Landscape: points and heights:
Rima h=1.40: [160 146 162 116 143 125 116 168 109 107  65 145 160 163 158  74 166 134
 112 133]
mubu h=0.98: [ 80 163  95 131 150 134 138 156 165 137 138 169 177 143 121  96 141  76
 103  92]
tude h=1.51: [111 103 116 144 115 126 124  77 150 150 184 128  94 106 102 180  71  97
 150 124]
vipit h=0.79: [189 104 148 111 118 134 122 148  77  95  88  80 123 119 141 111 178 181
 137 170]
sibo h=1.41: [148  97 151 137 107 114 127 100  91 128 151  77  80  88 119 181  91 200
 164 148]
muget h=1.21: [ 88 128 115 146 128 129 128  84 175 158 179 153  96 129 119 174  74  71
 131 102]
suvu h=1.21: [175  94 166 124 117 109 130 110  82 127 121  79  79  94 134 169 127 205
 158 161]
pizip h=0.84: [188 107 148 109 114 136 124 151  78  97  87  87 129 124 144 106 179 179
 133 168]
vuna h=0.92: [184 109 150 109 111 135 120 154  79  97  87  84 131 125 142 104 178 180
 133 165]
niv h=1.31: [ 82 165  96 128 157 133 133 164 170 138 135 172 183 140 123  97 149  76
  96  88]
nik h=0.90: [120 100 115 142 123 117 125  94 149 139 163 130 101 113 104 159  82 101
 142 123]
rugo h=0.78: [150 126 136 121 131 125 135 135 107 110  93 120 124 155 134  92 143 149
 123 148]
Sibu h=0.68: [164 117 139 117 128 129 130 133  96 102  89 104 119 140 138 102 154 166
 129 163]
fem h=1.31: [ 94 163 102 123 160 130 128 168 163 135 125 173 182 141 129  93 149  80
  98  92]
kugin h=1.16: [ 53 183  90 138 140 148 142 134 179 145 154 177 164 143 128 117 131  70
 101  88]
fabe h=1.25: [168 136 162 119 125 127 111 158 100 103  64 130 152 155 150  71 172 151
 110 145]
Sav h=1.74: [110 107 112 144 109 130 125  72 149 152 187 127  92 105 101 188  69  97
 153 126]
gava h=1.46: [188  87 146 115 122 120 132 133  77 103 103  61  96 103 143 148 164 192
 159 169]
melus h=2.07: [196  79 158 116 116 115 128 132  74 113 110  56  85  97 146 153 165 198
 161 165]
gasi h=0.54: [ 86 148  96 133 133 138 140 137 158 143 138 160 165 149 112 103 124  80
 111 100]
fodu h=1.39: [ 75 171  94 131 156 135 132 161 176 137 140 169 181 140 124  99 148  72
  98  87]
Libat h=1.31: [172  93 167 123 115 108 130 111  85 127 125  77  75  93 135 169 124 207
 160 158]
Bok h=0.64: [166 107 138 123 136 120 134 119  96 100 105  94 101 119 135 133 136 170
 144 165]
Tenu h=1.75: [192  84 149 115 119 117 131 133  76 105 105  57  92 101 146 151 168 195
 160 166]
memus h=0.78: [175  97 145 122 128 119 133 120  87 103 109  80  91 105 137 146 141 187
 149 170]
nivon h=1.91: [110  99 107 140  93 134 116  73 125 146 196 103  94  79  91 194  77 134
 164 138]
Bup h=1.43: [125  95 119 142  99 123 119  86 121 139 184 100  92  83  96 184  79 147
 160 138]
Pogas h=0.69: [178 100 139 118 133 124 133 128  87  95  97  82 104 114 141 132 158 179
 145 172]
Bovu h=1.99: [108 107 107 140  95 135 117  66 130 149 198 111  95  86  90 196  77 117
 164 135]
ruf h=1.42: [ 52 190  90 138 146 149 141 137 182 144 152 177 170 142 128 114 135  72
 103  84]
zut h=1.54: [144 160 157 113 163 122 120 182 123 112  71 162 169 166 162  83 166 118
 104 119]
soz h=1.03: [160 100 159 130 114 111 128 105  92 125 140  81  79  92 126 173 104 199
 159 157]
pusu h=0.53: [ 81 148  95 134 127 144 141 132 159 147 146 161 160 149 114 109 119  79
 110  98]
sidu h=0.78: [ 60 171  98 137 131 148 141 126 174 151 157 173 153 148 123 123 119  74
 104  91]
kitev h=0.93: [145 144 145 117 142 127 128 158 114 117  82 143 153 168 143  78 154 131
 113 131]
povir h=0.72: [110 123 104 129 124 130 140 126 143 136 129 144 145 149 113 108 115  98
 117 116]
fel h=1.52: [168  91 165 130 111 107 130 104  81 132 129  77  75  90 136 178 113 213
 164 151]
geg h=0.99: [100 157 106 125 156 128 130 163 153 135 121 168 177 145 126  88 148  87
 103  96]
kof h=1.09: [ 67 175  92 134 151 139 138 149 175 142 145 172 176 145 123 104 140  73
  99  91]
Pelo h=0.56: [ 99 136  99 128 130 133 138 136 149 141 129 156 158 154 111  99 123  87
 112 108]
kima h=1.70: [114 102 112 142 107 128 120  75 138 146 189 121  96  93  97 185  73 114
 154 132]
mepa h=1.35: [170 136 160 119 125 125 107 164 102 100  63 130 154 154 153  69 174 150
 110 142]
leni h=1.53: [ 49 191  89 140 145 152 141 134 184 143 152 177 167 140 129 119 133  72
 100  84]
mimu h=1.77: [139 167 153 107 172 126 119 192 135 114  78 165 175 160 166  86 167 113
  95 111]
nulak h=0.84: [126  96 118 141 115 120 123  88 140 140 173 117  95  96 101 169  78 125
 148 132]
Mab h=0.67: [ 81 140 107 136 120 137 139 110 168 158 162 159 133 144 112 135  97  76
 117  97]
lemu h=1.28: [ 51 185  95 137 134 150 138 126 180 157 159 178 156 142 128 125 120  75
 100  84]
niza h=1.39: [119 160 126 112 168 126 123 176 144 128 101 170 176 152 145  85 157  98
  99 102]
guf h=0.60: [ 66 160  97 138 126 146 141 124 167 153 155 166 151 147 119 123 111  75
 109  94]
vup h=0.76: [184 115 150 110 112 134 121 152  81  99  84  89 130 127 142 100 177 179
 128 167]
Dibag h=0.73: [129 114 115 131 130 123 136 118 133 123 129 127 117 137 119 121 110 120
 132 131]
gipat h=1.61: [174  91 169 124 111 105 129 110  80 132 123  76  75  91 138 174 123 213
 162 155]
bofom h=1.29: [128  96 123 141 103 122 117  86 120 135 180  99  91  82 100 181  80 152
 157 140]
fufes h=0.98: [ 69 155 118 138 119 139 133 105 177 171 174 166 122 140 122 151  91  77
 111  90]
sar h=1.74: [163 150 171 114 147 122 111 181 115 101  60 153 169 160 165  77 172 129
 107 129]
nef h=0.60: [ 88 138  98 134 123 139 140 123 156 149 143 157 153 148 112 111 111  82
 113 103]
gagas h=2.05: [108 109 108 140  95 135 118  65 127 152 200 109  95  83  92 200  76 119
 164 137]
nel h=0.31: [143  99 134 135 123 114 126 100 121 123 153 105  90 104 114 158  92 151
 148 145]
vese h=1.73: [115  98 113 143  95 129 117  76 127 143 191 106  96  80  93 188  77 139
 161 135]
Lup h=0.69: [ 62 167  96 138 133 146 142 128 170 149 152 170 161 146 120 119 121  76
 107  93]
genom h=1.30: [183  90 154 118 123 114 131 121  77 111 108  68  88 100 139 154 151 198
 157 169]
fal h=1.05: [ 99 118 114 145 125 124 128  92 167 153 168 149 104 129 110 161  79  78
 133 105]
musu h=0.72: [ 86 135 107 138 119 133 135 110 164 155 158 153 130 142 110 133  96  81
 119 101]
zeko h=0.92: [169 130 154 116 119 129 115 152  94 105  73 119 141 151 145  77 170 159
 115 153]
Muvu h=0.70: [163 116 137 117 132 125 133 132  99 102  93 105 115 140 138 107 149 161
 130 161]
Rebo h=0.57: [ 95 137  96 131 130 136 141 134 152 143 135 155 156 152 112 102 119  88
 113 104]
Kura h=1.55: [183 131 162 120 108 132 101 168  93  91  66 120 152 140 149  73 182 162
 113 148]
nat h=1.36: [177 132 163 119 113 126 103 164  96  98  65 123 151 149 150  73 178 160
 110 150]
vota h=0.51: [136  99 121 139 128 117 127 102 137 127 151 118  99 113 114 148  92 124
 144 134]
vofub h=0.67: [168 117 139 117 125 130 131 136  95 103  87 101 119 141 140 100 157 166
 126 164]
napag h=0.95: [139 150 143 116 154 126 128 163 119 118  83 154 158 167 145  80 153 123
 110 124]
Tusif h=1.68: [178  87 170 123 109 107 129 111  80 130 121  72  77  92 139 171 129 211
 159 157]
bar h=1.49: [ 46 190  94 141 142 153 141 129 181 150 157 179 163 140 128 124 127  75
 100  85]
Tema h=1.33: [148  99 153 138 105 114 128 100  93 129 152  77  80  89 118 180  91 197
 164 148]
Zem h=0.88: [155 134 147 117 130 126 126 149 102 109  80 127 137 160 140  79 156 149
 116 148]
Rida h=1.32: [146 154 154 114 158 124 123 174 120 113  74 157 166 168 157  79 162 122
 110 123]
bafuz h=0.67: [170 101 142 123 133 117 133 117  95 100 113  88  93 113 134 141 135 179
 146 169]
Puf h=0.74: [ 63 164 106 138 123 147 139 117 173 162 163 170 145 142 122 133 107  74
 105  90]
nanab h=0.95: [ 79 144 118 142 121 135 131  98 175 165 175 162 110 136 117 157  85  72
 118  95]
Zudi h=1.40: [142 156 153 111 160 123 122 178 123 115  75 161 169 165 158  81 162 120
 107 120]
poda h=1.79: [107 113 111 143 115 129 126  72 154 155 186 135  92 115 107 189  67  83
 149 120]
fezu h=1.61: [ 47 193  90 139 146 152 141 135 183 145 155 178 167 140 129 120 133  72
  99  84]
Duga h=1.70: [102 113 112 145 120 128 125  72 162 155 183 139  91 118 109 189  67  79
 148 117]
nof h=1.84: [116  96 112 142  90 128 112  78 118 143 191  94  93  75  91 191  82 148
 165 134]
Rop h=1.60: [185  87 162 121 118 111 128 120  77 120 115  67  82  95 140 163 147 204
 159 163]
sesuz h=1.39: [146  99 150 138 104 113 129  99  93 129 154  78  80  89 116 180  90 196
 166 149]
sisaf h=0.60: [173 112 144 113 125 128 128 136  91 100  87  94 120 133 141 106 162 172
 131 166]
tariv h=0.63: [ 91 150  98 131 146 134 139 147 154 140 132 163 172 149 119  94 135  83
 107  98]
sefu h=0.81: [145 134 137 116 132 127 134 143 110 114  89 129 134 161 135  88 143 138
 118 142]
Vul h=0.76: [ 97 124 104 135 122 133 139 116 154 148 146 149 137 142 111 126 101  86
 121 109]
Zofes h=0.50: [135 101 122 138 127 115 128 102 136 126 150 117  98 113 111 152  90 127
 143 136]
Lave h=1.27: [ 58 185  88 138 146 145 140 142 178 141 150 173 173 140 124 109 138  71
 102  87]
Mol h=1.84: [190  85 157 116 116 115 129 126  75 114 110  60  86  94 145 153 158 200
 161 162]
zit h=1.18: [ 64 181  89 136 147 144 139 144 176 140 147 172 174 141 124 108 139  70
 102  88]
rere h=2.07: [162 157 175 109 153 123 110 201 126  95  54 164 179 160 178  87 173 122
  98 119]
zono h=1.03: [ 72 151 117 142 119 138 132  98 178 169 175 163 114 138 120 158  86  75
 114  92]
moke h=1.50: [ 94 165 103 122 165 130 124 174 163 136 124 172 183 143 130  91 154  82
  93  89]
gikig h=0.50: [147 106 131 128 134 116 131 112 121 113 128 108  98 119 123 138 108 147
 145 149]
Zikir h=1.79: [145 163 160 107 166 124 118 192 129 111  70 164 175 163 171  85 168 118
  96 117]
fuz h=1.20: [ 52 183  94 138 135 152 139 127 180 153 158 175 156 140 130 127 119  75
 101  86]
Voba h=1.45: [158 145 162 117 146 124 115 170 115 106  62 150 164 163 159  73 168 134
 108 133]
larid h=0.78: [ 59 170 100 138 128 149 139 123 175 155 159 171 153 143 121 126 114  76
 104  91]
sorol h=1.25: [179  92 161 121 120 112 130 116  83 122 115  75  82  96 136 163 136 202
 155 163]
fikob h=1.04: [114 104 112 144 125 120 127  95 157 142 162 139 104 121 105 158  83  92
 139 117]
tomu h=0.61: [ 91 149  98 130 142 134 139 147 156 138 132 162 170 151 119  95 133  83
 107  98]
gad h=1.79: [110 104 112 143 106 130 123  71 142 148 193 121  93  96  97 190  69 109
 155 132]
Tiv h=0.54: [ 96 143  98 129 135 133 141 141 148 142 129 158 165 151 115  94 129  84
 110 103]
ranog h=0.58: [154 109 133 129 135 119 135 113 109 106 117 102  97 124 128 133 121 157
 142 157]
Zozo h=0.65: [ 90 152  96 129 144 135 137 147 157 140 131 165 172 146 118  95 135  81
 106  98]
Lezun h=0.61: [ 86 138 100 133 123 139 140 121 159 150 150 156 145 149 110 117 107  80
 116 100]
zolep h=0.58: [179 111 144 113 124 131 128 138  85  99  87  94 120 129 140 106 168 176
 131 169]
Migir h=0.67: [166 115 137 119 132 127 132 129  97 100  93 102 110 135 139 112 149 164
 133 166]
raka h=1.41: [100 163 106 119 165 128 125 176 158 136 119 173 182 144 132  89 155  84
  95  92]
sol h=1.09: [ 96 119 115 145 126 124 131  88 168 154 171 149 102 128 110 163  77  76
 134 105]
biz h=0.77: [134  96 130 138 110 120 124  91 121 134 172 100  90  87 104 172  81 156
 155 141]
Gop h=1.05: [ 94 126 117 144 126 127 129  91 171 157 171 151 103 130 113 167  79  74
 130 105]
Zutu h=0.69: [180 100 137 116 131 125 132 129  87  95  99  79 102 114 139 133 158 178
 146 172]
Giv h=0.70: [134  96 129 141 111 117 122  88 124 134 173 103  90  89 104 171  82 151
 155 142]
Paz h=2.00: [172 145 172 119 131 119  96 187 113  85  50 152 172 151 167  71 174 137
 105 128]
duva h=1.06: [176 130 158 118 116 130 111 158  95 103  70 120 146 148 145  76 174 159
 113 151]
fabag h=1.72: [130 165 143 110 173 125 122 189 137 121  88 169 172 157 160  88 164 105
  95 106]
ner h=1.10: [180 129 158 115 111 133 109 160  90  99  72 114 146 143 144  77 176 164
 115 155]
nase h=0.81: [124 152 132 118 155 126 131 162 130 124  97 157 167 161 138  83 149 108
 109 115]
riz h=1.06: [141  98 139 139 106 118 124  97 109 130 167  89  87  89 108 177  84 176
 160 146]
senug h=1.84: [165 148 171 116 141 122 106 183 116  97  58 153 171 159 167  76 171 132
 106 131]
madu h=0.70: [ 78 144 109 138 119 137 134 107 170 162 166 160 129 142 115 140  93  78
 116  95]
vobot h=1.43: [193  86 138 113 123 129 129 143  72  91  95  59 108 104 146 137 179 185
 155 170]
betu h=1.90: [190  82 166 118 113 110 126 122  77 124 116  67  80  92 142 164 148 207
 160 158]
nife h=1.48: [121  95 115 143 102 125 119  79 129 143 184 109  94  83  94 182  75 133
 156 137]
Bomut h=2.02: [198  80 145 113 118 121 129 141  71  98  99  52  96 101 150 148 176 190
 161 166]
Bottom of the valley:
From each row below, which row is at the bottom of the valley it runs down into?
Bok -> nel
Migir -> zolep
bafuz -> nel
gasi -> pusu
pizip -> zolep
nef -> pusu
Zem -> zolep
memus -> nel
zono -> pusu
